Here are some numbered points:
[ 0.3 -0.6 -1.1  0.5 -0.8 -0.2  1.2  0.6  1.4  0.3  1.5  0.2 -0.6 -0.2
 -0.7  1.4  1.1  0.4 -0.2  0.1 -1.9  0.2  2.7  0.2] 0
[-1.3 -0.9 -0.7 -0.5  1.3  1.4 -0.1  0.2 -0.1  0.3 -1.1  0.6 -0.4  1.2
  1.   0.4 -0.3  1.1  0.  -0.8  1.   0.3  0.4  0.2] 1
[ 0.6  0.8  0.2  1.1 -1.1 -0.7  1.6  0.9  0.   1.3  0.7  1.3 -0.3  0.7
 -2.2 -0.4  1.2  1.8  2.7 -0.1 -2.7  1.7  1.8  2.2] 2
[ 0.8 -0.1  0.2  0.4 -0.8  0.   0.  -3.  -0.1  1.2 -0.3  0.6 -1.2 -0.1
 -0.2  0.3 -0.2  0.4  0.9  1.3 -1.7 -0.6  0.8  1.9] 3
[-1.3  0.8  0.8 -0.4  0.4 -0.5  0.9  1.3 -1.5  0.3 -0.5 -0.3  0.1  0.1
 -0.7  0.  -0.4  1.1 -1.1  0.8 -0.8 -1.4  0.7 -0.3] 4
[-2.3 -0.5  1.6 -0.5  0.5  0.8  0.1  1.1  0.5  0.8  1.1  1.  -0.3  0.
 -1.1  1.1  0.6 -0.5 -0.7  1.2 -0.3  1.2  0.1  0.8] 5
[ 1.8  0.8  0.1  0.  -0.6  0.8 -1.9 -1.   1.1 -0.7 -0.4 -0.3  2.1  0.3
  1.9 -0.2  1.1 -1.7 -0.6 -0.2  0.7  0.7 -0.1 -3.4] 6
[ 0.2 -2.   0.1  0.3 -0.1  0.3 -1.4 -1.8  1.7 -2.1  0.4 -0.2  1.7 -1.
  0.4 -0.6  2.2 -0.2  0.5 -0.5  0.1 -0.5 -1.3 -2.2] 7
[-1.1  0.9 -0.2 -1.3  0.9 -0.6  0.4  0.5 -1.3 -0.6 -1.1  0.   0.2 -0.3
 -0.3  0.2 -0.6  0.   1.9  1.2  1.3 -1.5 -1.2 -1.3] 8
[-0.4 -0.1  0.7  0.4 -0.2  0.5  3.   0.   1.3  1.1 -0.3  1.1  2.   0.4
  1.6  0.1  0.1 -1.   1.7  1.8 -1.   0.5  0.2 -0.3] 9
[-1.1  1.7 -1.4 -1.7 -0.5  2.1  0.1  1.6  2.2 -0.8  0.6 -0.5  1.4 -0.1
  0.3  0.   1.4  0.1  1.1  0.7  0.2  1.2 -1.1  0.5] 10
[-0.8  0.3  0.2  0.5  0.   0.6  0.   0.1  0.5  0.1  1.4  0.3  1.2 -1.1
  0.1  0.   0.3  0.2  0.4  0.8 -2.2  0.4  0.9  0.7] 11
[-0.1  0.1 -0.7  1.3  0.2  1.  -0.2 -1.   2.2  1.   2.1  0.5  0.5 -0.5
  1.2 -0.2  0.4  2.2  0.2 -0.6 -3.   1.4  0.4  1.6] 12
[ 0.5  0.3  0.5 -2.2 -1.  -0.6  1.1  0.5  0.1  3.2 -0.9  0.  -1.3  0.6
  0.7  1.  -2.2 -0.9  0.8  0.9  0.2  1.  -0.6 -0.9] 13
[ 0.  -1.5  0.3  2.   1.  -3.   1.1 -1.  -0.6  0.4 -1.9  0.9 -2.9  0.5
 -3.   0.  -1.   0.8 -0.4 -0.6  1.6  0.3 -0.2  0.6] 14
[-0.2 -1.  -0.2 -1.  -0.1 -0.9  0.2  0.6  0.9  0.8  1.9  0.6  0.  -0.4
  1.3  0.   0.4  0.8  0.1  0.9 -1.2  1.3  1.2  2.9] 15
[ 0.9  0.4 -1.1  0.2 -1.7 -0.8  1.1 -0.8 -0.8  0.4 -0.1  0.2 -1.7 -0.5
  0.3  0.1  0.2  0.3  1.  -1.1 -0.5 -0.2  1.2  0.8] 16
[ 0.2  0.2  0.3  0.4  1.7  1.5 -1.4  0.4 -0.4 -1.1 -0.1  0.8 -0.5  0.6
  0.7  0.3 -1.2  0.4  0.1 -0.4  0.2  1.7 -0.9  2. ] 17
[-0.3  0.3  0.8  1.  -1.1  0.7  0.7  0.5  0.7  1.1  1.1 -0.5  0.7  0.1
 -0.1 -0.1  2.3  0.9  0.4  0.6 -2.9  0.6  0.9  0.3] 18
[-0.7 -0.4 -1.2  1.9  0.4 -0.6 -0.5 -1.8 -0.8 -0.1  0.4  0.2  0.1 -0.4
 -2.1 -0.2 -0.5 -1.9 -1.5 -1.   1.1 -0.4 -0.5 -1.9] 19
[ 0.6 -2.   0.5  0.1 -0.3 -0.4 -0.5 -0.6  0.1  0.1  0.4  0.8 -0.2 -0.6
 -0.3 -0.2 -0.6  0.8 -0.8  0.9  0.6  1.8  1.4  1.4] 20
New points follow, each followed by the numbers of its five nearest points above, looking only along the 4 directions in which the numbered points spread most, nearest first.
[ 0.2  1.2  0.2 -1.1 -0.2  0.1  1.   0.6  1.4  0.2  0.   2.   0.4  0.3
  1.8  1.7 -0.1 -0.2 -0.3 -0.1 -0.1  1.2  0.4  0.1] 5 9 11 4 10
[ 0.6  0.6  0.3 -0.5 -1.1 -0.6 -1.6 -0.6 -0.5  1.4  1.8  0.5  0.1 -1.4
  1.2  0.1  1.4 -0.5  0.7 -0.2 -1.5  0.1  0.7  0.1] 11 0 18 3 16
[-0.6 -0.8 -0.5 -0.1 -0.4 -0.2  0.3 -0.5 -1.5  1.5 -0.3  0.3 -1.6 -0.2
  0.2 -0.8 -1.1  0.9  0.1  0.7  0.6 -0.5  0.1 -0.2] 4 16 1 20 3
[ 1.   1.8  0.2  0.  -1.6  1.4  0.2 -0.4  0.9  0.7  0.9 -0.3  1.4  1.2
  1.2  0.1  0.   0.1 -1.5 -1.2  0.2  0.1  0.  -0.2] 11 9 10 5 18
[ 0.2  0.  -0.5 -1.7 -0.1  0.1  0.7 -0.4 -0.7  2.2 -0.2 -0.5 -0.2 -1.4
 -2.8  0.  -1.3  0.7  1.9 -1.   0.8  0.4  1.5 -0.1] 4 16 3 13 5
[ 1.4  2.1 -0.9 -0.5 -0.3 -0.4  0.8 -1.9  0.8 -2.3  1.2 -1.2 -0.5 -0.2
  0.7  0.5  1.5 -0.2  1.3 -0.5 -1.3 -0.7 -0.9 -0.3] 11 18 9 0 7
[ 0.1 -0.3 -0.8  1.4  1.2  0.9  0.8 -0.3 -0.4  0.2  0.9 -0.5 -0.3  1.3
  1.8 -0.7  1.2 -0.4 -0.6 -0.9 -0.5  0.   0.7 -0.6] 11 20 5 1 16
[ 0.1  0.3  2.4 -0.3 -0.6  1.4  1.6  0.3  1.9  0.   0.4  0.3  0.3 -2.
 -0.3  1.3 -0.6  1.9  3.   1.  -2.2  0.6  1.2  2.1] 15 18 11 0 2
[ 0.   1.2  0.6  0.4  1.   1.1 -0.1  0.4 -0.3  1.3 -0.2 -0.8  1.  -0.4
  0.7  0.2 -0.6  0.8  0.4  0.4 -0.6  0.6  0.2  0. ] 5 4 11 1 9
[ 0.  -0.6  0.6  1.  -1.5 -1.1  0.3  0.  -0.2  1.9 -0.6  1.  -1.1  0.2
 -0.2  0.7  0.2  2.  -0.8  0.  -0.8 -0.3  0.   2. ] 3 16 20 0 4
[-1.3  1.   0.1 -1.1  0.8  1.1 -0.2 -0.1  0.2 -0.2  0.9  0.   0.8  0.
  0.1 -1.4 -1.2 -0.9 -0.2  1.5  0.8 -0.7  0.6 -0.2] 1 5 4 8 10
[ 0.  -1.  -0.8 -2.2 -0.7 -0.2 -1.2  1.  -1.5  1.  -0.8  0.9 -0.3 -0.9
  1.   1.  -0.5  0.6  0.9  0.4  0.4 -0.3  0.3  0.3] 4 1 5 8 13
[-0.2  0.7 -0.3 -1.4  1.3  0.4  0.2  0.3 -0.6  0.3  0.3 -0.5  3.1 -0.3
  1.7  0.4 -0.3 -0.1  1.7 -0.1 -0.1 -0.3 -0.5 -0.5] 10 9 8 5 1
[-1.   0.4  0.7  0.9 -0.2  0.1 -1.3 -1.   0.3  0.   1.6  1.6  0.4  1.
  0.1  0.7 -1.5  0.1  0.5 -1.3  0.   0.6 -0.5  1.2] 20 1 5 17 11
[-0.5  0.2 -0.7  0.5  1.4 -0.8 -1.   0.9 -1.1 -0.6 -1.6 -1.7 -0.6  0.3
  1.   0.6 -0.7 -1.6 -1.  -0.1  1.4 -1.4 -0.8 -2.3] 8 19 1 4 6
[-0.2  0.8  0.1 -0.5  1.8 -0.1 -1.6  1.2  0.  -0.4 -0.5  0.2 -0.8  1.9
 -0.6 -1.  -1.4 -2.6 -2.5  0.2  3.5 -1.1 -0.2 -2.5] 8 19 1 4 17
[ 0.1  0.   0.   1.4  0.4 -0.2 -2.4 -1.5  0.2 -2.6  0.6 -0.3  0.3 -0.8
 -0.7 -1.5 -0.2  1.5 -0.6 -0.2  0.4  0.6 -1.1  0.9] 20 17 1 19 7
[ 0.2  1.3 -1.1 -1.2 -1.3 -1.8  1.  -0.2  1.1  0.2 -0.2  0.1  0.   0.1
  1.4  0.2  1.9  0.9  0.   1.  -2.8 -0.2 -0.3 -0.5] 9 18 11 0 16
